In the rows, zero is written as 128.
Named turns come first, each shown by rows before and after it. Which turns, in which order, take the first row of each pair that follows to the second? Write the first one first, as in the answered first pair.
L:
[108 114 134 144 147 138 138 127 123 124 120 128 139 120 118 146 111 115
 107 124 135 132 134 129 152 141 123] -> [111 137 129 146 130 104 138 135 125 127 110 132 156 128 113 132 138 123
 122 132 117 146 142 123 137 132 122]
[131 146 127  94 138 107 135 141 149 144 162 125 106 126 102 143 135 105
 151 123  96 131 129  88 133 104  79] -> [135 149 139  90 126 113 129 134 159 150 169 120  90 129 106 134 146 116
 157 120 111 123 121 102 132  96  90]
[142 164 134 113  98  83 166 132 144 133 124 152 115 119  92 100 156 147
 155 143 114 147 158 137  89  87 100] -> [145 131 160 102 108 148 157 109 157 140 148 143  60 111 103 111 129 153
 140 128 169 115 135 163 111  87 125]
[116 156 168 116 116 120 130 137 144 135 127 129 112 115 132 128 157 140
 153 133 145 123 124 129 140  96 135] -> [112 123 168 115 146 154 133 132 135 126 134 129  99 105 134 149 119 121
 131 125 153 115 122 125 156 113 127]
A:
[161 101  97 108 160 123 113 127 148 179 148 121  94  99 109 166  90  95
 137 149 104 125 109 102 137 115 118] -> [153 138  99 105 144  78 121 143 156 172 132 128 117 104 101 157 123  98
 154 153  84 132 125  88 128  97 110]
[142 115 117 133  91 119  86 105 109 156 151 105 101 136 144 129  96 136
 166 130 112 157  96 138  94 127 132] -> [125 155 136 131  78  71 102 121 124 138 126 120 124 135 138 116 138 141
 176 121 103 147 116 126  96 102 128]
[117 197 160 145 138  96 156 135 115 116  77 160 173 122 132  93 156 128
 164 158  85 159 159  86 136 117 110] -> [ 96 166 205 149 164 153 168 121 126  91  72 173 136 104 147 108 135 125
 129 124 149 109 154 107 177 116 137]
E:
[141 125 124 134 133 116 127 136 127 144 133 113 144 138 126 122 134 130
 150 151 112 128 137 139 122 136 115] -> [139 129 134 137 122 120 127 130 133 145 133 113 136 139 131 118 142 142
 151 148 130 120 133 151 122 131 130]
[125 130  99 143 137 100 146 142 141 134 145 153 128 122 116 134 136  82
 147 107  76 127 116  97 133 113  89] -> [136 141  93 149 109  89 137 135 142 150 145 146 129 137 121 114 153 109
 163 117  77 140 109 109 115 110 109]
[155 184 105 132  45 124 132 108 129 109  82 121 114 124 147 113 168 155
 132 132 166 130 123 120  86 119 131] -> [137 174 134 129  65 144 146 110 135  86  76 132  98 110 148 127 160 142
 114 107 194  95 126 123 116 113 138]
[148 105 111 101 158 155 106 129 133 148 180 110 109 120 109 155  88 110
 138 142 107 139 109 112 123 136  97] -> [158 116 101 107 132 143  97 122 134 164 178 103 112 130 112 138 103 130
 155 154 104 156 103 122 104 130 108]
R:
[158 124 112 137  93 128  84 133 152 142 107 142 133 138 102 114 140 156
 123 171 137 146 118 159 105 104 146] -> [154 108  92 142 121 127  94 146 133 127 101 150 162 126  94 129 114 126
 108 176 105 161 131 137 106 125 120]
[127  98 118 145 137 140 149 142 131 107  83 151 153 116 136 118 104 130
 105 117 118 122 127 117 116 145 133] -> [145  89 128 120 132 171 128 130 148 137 131 132 100 122 136 125  93 135
 116 116 142 109 104 127 120 136 133]
[126 126 118 150 132 132 129 121 114 112 105 127 161 123 136 117 125 150
 119 138 130 141 131 133 121 144 143] -> [139 112 113 130 143 157 114 117 118 131 141 109 127 123 132 131 103 138
 122 140 133 139 116 131 124 147 128]
X:
[153  76  88  99 140 130 140 115  55 145 100 130 128 152 130 154  93  70
 103 161 124 155 142 123 142 134  85] -> [123 132 129  82 131  78 164 138  89 116  80 149 137 149 119 146 148  67
 112 137 130 121 168 105 159  91  77]
[120 113 132 111 160 113 144 145 125 125 123 138 131 123 116 144 117 114
 115 121 124 111 143 123 144 132 100] -> [116 137 151 116 134 102 146 139 142 130 112 142 125 133 123 124 149 141
 129 117 148 102 141 138 140 113 128]
[132 151 105 143 112  92 122 138 116 132 112 128 154 137 116 112 148 131
 140 147  91 161 143 112 114 134 119] -> [132 150 106 147 107  96 117 135 116 134 110 125 153 140 120 107 150 139
 143 148  97 162 140 119 110 134 127]
[123 150 131 143 160  92 128 128  81 118 111 160 173 143 133 125 117 116
 121 121 146 135 177 132 133 142  95] -> [124 162 143 147 139  85 126 121  87 123 104 160 168 151 140 109 137 141
 129 118 163 128 173 147 128 130 120]
Now pairs of rows:
Between the rows of a pair lie two turns.
[130 144 128 150 130 104  83 123 162 161 104 132 116 161 139 134 148 158
 126 163 130 155 153 128 112 129 171] -> [110 148 127 146 155  86 104 142 158 135  90 145 141 147 126 149 144 127
 112 154 109 146 176 101 129 131 141]  R A
[147 156 106 112 149 124 124 144 122 150 166 107 107 117 117 149 114  90
 131 128 131 126 119 105 131 140  88] -> [141 193 128 119 112  95 129 141 140 149 144 114 113 129 127 120 163 125
 149 123 149 117 120 122 125 113 120]  A X
[133 133 141 140 105 141 130 104 152 101 134 108 105 129 116 121 132 145
 150 122 149 110 128 125 134 100 132] -> [131 122 142 141 116 153 133 102 146  98 135 109 103 125 117 127 120 138
 142 118 153 106 127 124 140 107 131]  E X
[126 131 139 170  97 115 134 113 117 117  83 142 161 147 156 117 141 184
 118 130 158 148 135 162 118 118 173] -> [104 106 151 156 157 136 152 130 113  80  88 155 157 117 144 159 103 127
  83 106 152 121 152 134 159 129 137]  E E
[125 137 152 125 126 116 132 122 125 116 114 130 130 124 136 135 138 124
 126 118 145 126 135 127 130 124 127] -> [134 116 142 126 137 137 128 118 116 125 124 124 121 122 138 143 117 119
 118 121 145 132 126 130 130 137 127]  L A
[129 201 120 145 121  51 106 161 110 147 110 145 168 133  94 127 167 133
 152 165  71 136 191 112 135 130  88] -> [160 169 127  97 134 123  67 139 133 196 199 104  68 135  93 155 125 126
 161 166 108 113 148 127 144 127  76]  R L
[135 140 125 138 101 136 119 122 137 128 107 139 131 126 125 128 135 161
 101 116 163 108 136 154 128 120 147] -> [140 119 105 148 110 148 116 117 124 131 107 136 140 125 126 133 113 158
  92 125 152 121 135 151 122 139 145]  X R
[136 122 131 115 122 127 116 143 134 117 142 127 133 155 138 125 146 121
 150 133 134 106 132  94 138  99 104] -> [150 100 118 125 118 148 105 131 121 131 149 117 127 162 145 117 132 133
 147 143 141 120 119 108 129 114 117]  X X
[154  99  89 124 111 230  66  96 104 199 180  88  59 118  99 131 104 128
 136 150 135 157  97 159 142 107 119] -> [ 94 131 136 201  82 174 126 100  92 118  46 148 152 116 126  87 171 173
 105 122 171 133 142 183 159  96 197]  R A
[103 112 139 111 135 166 159 160 143  92 131 131 142 120 154 150 121 127
  92 124 149  78 145 127 166 137 121] -> [112 111 117 101 145 159 156 171 136  98 143 122 148 120 144 159 111 109
  98 134 120  96 149 110 157 146  93]  R E
[181 154  94 136 133 123 120  98 112 143 142 155 165 111 122 150 123 103
 125 153 155 132 141 168  97 152 125] -> [181 149 102 137 131 136 121  91 114 142 140 158 158 109 129 147 122 111
 120 151 170 124 136 176 102 152 137]  E L
[107 128 136  98 148 172  90 136 145 138 145 138  53 106 128 151 103 127
 132 115 171 111 102 130 139 125 111] -> [125 129 105  94 146 157  78 142 135 159 158 124  62 116 119 152  98 120
 148 134 133 143 101 116 119 135  88]  X A
[ 94 177 108 165 141 128 191  63 163 102  95 168 163 130 163 102 128 128
 136 165 151 167  98 136 103 121 122] -> [ 85 158 128 153 161 159 194  59 172  92 111 169 135 119 167 119 108 114
 119 147 178 138  95 138 129 118 122]  L E
[138 121 120 101 128 152 106 126 138 165 189 105  86 144 131 147 107 117
 134 134 114 139 110 119 124 135 106] -> [123 164 141 131  79 103 118 124 148 153 139 123 123 160 144 106 170 162
 149 129 130 136 122 139 111 111 152]  L R
[134 136  91 126 165 170 171  83 110  85 159 133 125 116  94 108  92 136
  78 108 149 152 127 113 110 115 171] -> [123 178  97 116 153 116 183 104 123  74 144 143 150 118  84  99 131 132
  95 107 123 153 148  92 103  92 154]  X L
[125  93 107 128 161 147 133 148 117 112  97 135 146 133 117 117  82  91
 111 124 112 139 149 123 147 144 119] -> [140 117  89 135 127 115 122 147 116 136  93 127 160 152 120  90 113 118
 141 145  93 166 142 130 117 137 128]  A E
[137 149  98 109 115 113 125 125 117 149 123 121 131 151 132 114 135 137
 144 124 107 175 116 123 108 131 124] -> [132 156 102  98 123 100 130 136 120 140 121 126 136 145 125 118 140 125
 143 121  98 168 121 113 112 124 111]  X X
[155 118 139 139 183 161 119 127 152 132 167  74  87 143 109 148 112 114
 116 121 127  92  94  73 143 143 150] -> [120 144 165 170 171 122 153 136 152  88 103 107 135 140 118 127 154 128
 104 104 139  77 121  78 152 130 177]  R E
[126 149 139  99  68 148 183 116 170  87 129 108 105 161 137  83 168 153
 143  85 154 104 128 168 125  60 151] -> [129  88 127  88 128 214 182 112 150  81 159 102  83 138 133 128  94 111
 108  80 156  97 121 158 152  95 124]  A E
[133 111 141 127 120 145 121 117 131 129 129 117 105 122 142 125 117 135
 125 131 137 121 119 153 131 140 130] -> [121 127 152 132 115 125 132 122 136 119 114 127 115 121 144 119 136 140
 127 126 138 112 127 153 132 131 138]  X R
[112 137 126 122 149 127 141 131 121 109 114 156 125 104 128 153 108 105
 110 119 123 125 159 110 149 139  99] -> [108 163 146 120 127 110 144 130 139 108 106 158 120 112 132 139 142 124
 122 112 139 111 161 117 148 118 116]  A X
[ 78  93 128 149 119 129 129 109 127 130 121 142 128 133 145 108 136 168
 101 116 167 130 147 133 152 122 175] -> [ 92  74  96 153 128 137 121 107 106 139 128 137 142 136 143 114 114 159
  97 133 139 158 142 127 137 144 162]  A R
[120 143 129  79 144 121 120 149 139 116 132 114 169  97 101 150 105  89
 156 146  61 149 156 130 119 145  93] -> [120 155 143  61 137 121 114 149 156 125 149 109 146  99  98 149 116  94
 165 141  71 137 152 131 123 129  92]  X R
[119 128 142 120 139 131 127 118 131 104 124 152 123 115 121 153 114 109
 119 136 137 107 122 103 150 115 124] -> [129 139 146 132 110 129 118 106 135 117 117 148 119 132 134 131 131 145
 134 141 155 110 110 125 137 107 153]  A R
[155 147  87 108 133  93 165 174  97  98 130 116 157 100 109 167 127  91
 196 113  38 153 153  74 114 179  77] -> [146 162 180 101  81 145 151 134 156 114 147 108  56 116 143 137 176 165
 208  74 174  71 113 147 143 122 173]  X L
[110 103 107 172 134 136 130  98 104  97  97 134 162 153 158 146 125 149
  95 146 160 111 131 156 110 163 186] -> [120 124  85 172 119 100 126 107 101 109  95 129 182 162 151 136 141 150
 116 162 125 136 136 144  87 161 172]  A A
[124 141 100 133  75 150 128 139 145 131 122 137 153 131 123 112 136 149
 141 108 131 161 167 104 137 127 154] -> [132 126 101 129  77 172 119 128 142 141 138 129 132 132 127 116 122 151
 139 109 144 159 154 113 136 131 158]  L A
[107 129 133 139 143 135 151 162 128 106 115 145 134 112  99 125  96 128
 122 123 122 152 177 129 141 132 147] -> [123 124 145 127 132 164 132 148 141 132 145 129  89 121 105 123  93 144
 132 123 149 142 154 148 139 123 163]  A R
[129 140 120 124 112 103 110 151 137 141 136 133 124 137 116 124 143 135
 148 122 124 121 135 117 111 117 125] -> [116 117 136 124 136 134 122 149 138 124 134 144 110 124 119 141 120 120
 124 105 148  96 137 119 134 125 127]  A L
[159 114 137 156  94 139  90 135 121 149 116 102 132 152 158 105 144 180
 131 133 152 114 120 133  91  90 189] -> [175  88 123 131 122 172  76 133 118 168 159  85 101 146 148 131 106 154
 130 138 141 116 109 119  96 104 157]  R R
[136 130 154 129 101 142 108 129  90 160 192 114  90 167 112 121 132 143
 151 159 135 140 104 149 117 151 105] -> [113 143 171 165  83 114 132 130  83 129 135 139 132 168 126  98 164 167
 141 151 147 135 120 162 117 148 141]  L R
[117 138 135 123 126 122 137 137 134 129 140 150 112 133 124 116 123 130
 134 124 131 130 124 117 131 127 114] -> [114 133 137 129 130 131 139 135 131 127 138 150 112 130 127 118 116 131
 129 121 138 126 122 120 134 130 117]  R A
[111 104 106 107 158 133 100 123 182 160 138 144  97 144  92 136  79 101
 106 126 107 134 139 111 139 127  90] -> [107 137 138 119 110 115  98 110 200 167 118 146  87 161 108 102 130 153
 124 121 148 119 130 142 130  97 142]  X X
[163 124  95  76 128 156 102 109 134 156 200  74 111 176 123 193  94 117
 139 201 104 198  60 113 122 160  82] -> [162 108  98  91 127 176 101  96 127 155 194  74 108 176 133 190  84 127
 128 199 122 196  53 129 124 170 100]  E L
[140 139 133 145  93 126 114 106 125 163 120 114 132 147 139 112 146 145
 147 139 143 155 107 150 117 113 165] -> [134  97 108 149 143 146 126 115  95 140 114 126 157 125 131 142  94 100
 116 139 111 165 121 125 132 151 129]  L L
[141 142 127 138 164 122 147 136 107 121 136 124 123 125 112 136 119 109
 114 134 131 123 125 131 133 139 114] -> [150 159 124 137 137 106 138 133 114 138 137 115 122 136 113 120 141 131
 131 144 132 133 118 140 117 126 124]  E L
[ 93 178 145 140 142  59 119 172 130  92  81 152 180 109 102 114 179  98
 150 109  95 119 154  89 134 101 100] -> [119 114 181 131 137 186  82 115 148 133 141 123  65 114 135 121 128 136
 134  94 204  74  92 159 155 108 164]  L A
[129 163 136  90 137 109 115 136 149 139 138 123 104 131 141 131 159 138
 145 120 167 124 111 123 139  93 135] -> [121 145 106 136 141  93 134 137 108 116  85 141 173 130 149 121 147 139
 125 132 138 158 129 121 127 128 147]  X R
[128 120 132 171 125 115 128 124 134 128  96 140 167 140 122 106 142 168
 128 155 110 148 137 129 122 141 135] -> [138 134 121 139 133 102 118 137 146 143 129 130 149 139 106 120 140 145
 146 161  82 150 138 104 119 133  96]  R A
[141 149 135 153 111 113 129 144 136 151 137 102 131 154 119 105 145 117
 179 139 143 127 146 156  76 119 144] -> [137 106 135 139 162 160 131 145 126 142 160 101 108 132 115 141  93  78
 149 126 150 109 146 144 106 139 120]  L X
[ 86 158 120 137 169 106 102 158 168  61  95 157 117 107  98 101 134 106
  87  96 109 133 153  89 136 105 123] -> [104 184 129 132 122  99  81 145 188  95 111 141  86 129 106  73 167 148
 120 104 129 135 131 112 114  80 150]  E L
[159 121  81 119 111 144  94 115 123 184 144 100 102 130 137 114  95 130
 153 150  97 160 112 124 117 148 144] -> [143 171 102  93 103  97 107 139 151 171 141 106 102 128 121 113 136 116
 172 140  85 143 131  98 125 112 120]  X L
[124 110 133 122 150 146 139 110 123 121 119 129 124 126 133 133 111 124
 108 130 135 112 114 136 132 135 132] -> [139 117 113 125 131 133 127 108 117 141 126 120 133 137 134 121 118 136
 126 146 119 138 106 139 109 138 133]  A E
[111 125 163 121  87 126  85 125 172 155 151 135  90 154 122  72 183 190
 159 128 147 102  99 114 129 113 188] -> [133  48  84 134 145 161  80 128 113 158 164 126 131 140 109 109  91 135
 124 160  76 163 102  81 116 187 135]  X L
[121 134 148 113 176 139 141 151 141 147 184 112 105 121 112 143 148 123
 121 132 109  80 116 125 141 119 113] -> [128 137 127 116 175 124 138 157 132 153 184 109 124 125 107 141 145 118
 129 144  80 104 119 114 127 128 101]  A L
[142 142 122 135 122  97 129 136 114 116 114 130 177 133 118 117 116 127
 117 130  81 148 151 106 131 136 110] -> [144 124 151  99 142 150 115 125 138 128 164 117 105 122 116 140  92 118
 109 109 126 107 129 113 159 125 108]  A R
[135 100 138 151 126 187 133 112 117 120 129 131  88 122 134 131 106 129
 104 118 168  84 129 138 141 130 157] -> [150  93  90 143 146 164 129 129  96 129 139 127 122 118 115 147  84  94
 109 142 100 126 141 102 121 155 104]  E E
[151 151 141 106 156 164 112 131 119 140 159 106  79 110 129 168 154 131
 116  92 116  94 113 128 132 104 131] -> [122 170 144 139 154 122 141 145 106 100  97 136 143 108 130 154 178 133
 105  91 100  99 143 118 134 105 142]  R E
[ 86 156 175 117 109 122 106 124 165 141 154 108  95 129 127 143 142 138
 109 104 161 104 139 145 135  74 158] -> [ 71 139 177 137 126 129 123 123 151 114 124 122 118 119 132 149 129 131
  84  94 165  99 150 145 150  87 169]  L R
[166 131 122 128 117 142 109 120  98 133 148 129 113 118 156 135 120 130
 123 162 109 146 124 145 124 141 120] -> [165 138 132 134 104 141 110 117 104 133 141 130 109 121 161 126 131 144
 128 157 123 140 122 154 122 133 135]  L E
[132 104 107 122 159 148 135 140 108 137 148 115 109 112 135 126  96 115
 124 149 119 134 139 113 134 128 107] -> [142 139 115 114 123 119 125 141 127 156 154 108  99 128 136 104 138 145
 153 156 123 139 132 122 116 103 121]  L R
[132 111 113 117 115 147 127  94 137 140  99  98  92 134 146 139 116 160
 111  90 137 125 102 110 126 155 174] -> [131 124  83 121 124 109 136 115 121 129  82 106 136 130 132 143 118 141
 112 106  87 155 124  82 114 166 144]  L A
[128 160 139  92  84 132 120 119 165 136 143 130 129 185 135 121 136 162
 141 103 201  99 143 146  87  68 135] -> [145  98 110 100 116 191 111 103 138 146 164 116 116 178 142 143  73 145
 115 109 200 115 128 151  93 111 130]  X E
[127 102 144 133 137 162 126 114 128 126 137 123 116 119 135 139 102 134
 111 125 150 113 124 145 145 134 141] -> [112 127 152 120 146 129 140 137 138 108 129 134 132 112 119 146 119 110
 115 117 128 102 145 118 156 118 114]  E X
[128  83  85  98 160 113 186 142 110 174 145 130 101  85  74 162 124  69
 152 146  72 155 133 102 120  97 101] -> [121  60 132 102 153 174 181 110 126 175 152 128  43  85  97 158 119 100
 134 123 155 109 106 147 146  87 158]  R L
[143  96 118 128 167 169 111 102 108 158 164 113 110 134 127 164  91 100
 130 126 127 135 110 124 122 147  72] -> [158 115 112 139 123 153  97  90 113 182 162 102 111 155 137 133 118 141
 154 141 135 153  96 147  94 137 104]  E E
[111 153 119 130 148  88 141 153 133 112 103 139 170 118 116 132 133  97
 113 117  95 128 162 112 137 127  95] -> [ 99 153 154 137 139 106 148 140 146  99  90 148 152 116 131 125 145 117
 102  98 142  99 157 134 151 115 132]  E A
[147 122 137 118 134 142 125 104 130 135 149 111 105 121 131 135 124 140
 133 114 145 111 107 131 126 134 127] -> [142 141 116 125 132 100 134 119 121 128 130 119 146 125 119 131 137 131
 140 125 102 136 125 110 112 137 108]  L L
[ 60 141 187 132 141 110 166 138 135 137 109 110 146  95 126 122 130 109
 120  98 152  71 116 111 170 113 149] -> [ 70 155 183 140 110  95 158 132 139 149 102 105 150 109 135 100 152 140
 137 108 154  85 108 125 151 107 171]  E X
[118 122 123 141 118 143 132 123 117 116 123 140 125 134 137 121 121 131
  98 122 122 129 121 133 139 135 140] -> [129 121 116 127 120 151 122 122 121 131 145 130 109 135 134 126 113 126
 107 126 117 129 113 131 136 134 129]  L R
